Read these off the grid that follows.
1) The 3rd entry in reading order?
2) The entry just right of -0.14?
array([[-0.05,  0.14,  0.15,  0.16,  0.09, -0.06,  0.02,  0.08,  0.06,
         0.00, -0.01, -0.05],
       [ 0.02,  0.10,  0.12,  0.08,  0.01, -0.05,  0.06,  0.05,  0.14,
         0.06,  0.06, -0.07],
       [ 0.04, -0.01, -0.01, -0.03, -0.08,  0.08,  0.09,  0.05,  0.07,
         0.14,  0.13,  0.02],
       [ 0.00,  0.18,  0.15,  0.14,  0.00, -0.15, -0.03,  0.07,  0.20,
         0.05, -0.05, -0.21],
       [ 0.08,  0.10,  0.06,  0.06,  0.05,  0.01, -0.02,  0.06,  0.09,
         0.05, -0.02, -0.01],
       [ 0.14,  0.04,  0.03, -0.01, -0.03,  0.01,  0.06,  0.02,  0.17,
         0.12,  0.08, -0.05],
       [ 0.07,  0.04,  0.03,  0.03,  0.02,  0.05,  0.05,  0.04,  0.07,
         0.07,  0.06,  0.04],
       [ 0.04, -0.04, -0.02,  0.01,  0.09,  0.18,  0.13,  0.04, -0.07,
         0.04,  0.12,  0.23],
       [ 0.00,  0.08,  0.10,  0.14,  0.22,  0.09,  0.03,  0.07, -0.06,
        -0.07,  0.00,  0.19],
       [ 0.22, -0.04, -0.04, -0.12, -0.14,  0.05,  0.12, -0.02,  0.23,
         0.21,  0.15, -0.06]])
1) 0.15
2) 0.05

[[34, 33, 13, 7, 53],
 [44, 44, 48, 17, 82]]
Find the top-left entry.
A: 34
Find the smallest entry in the first row.
A: 7
Find the 3rd entry from the end, reading row by row.
A: 48
The last entry, reading row by row is 82
Find the bottom-left entry.
A: 44
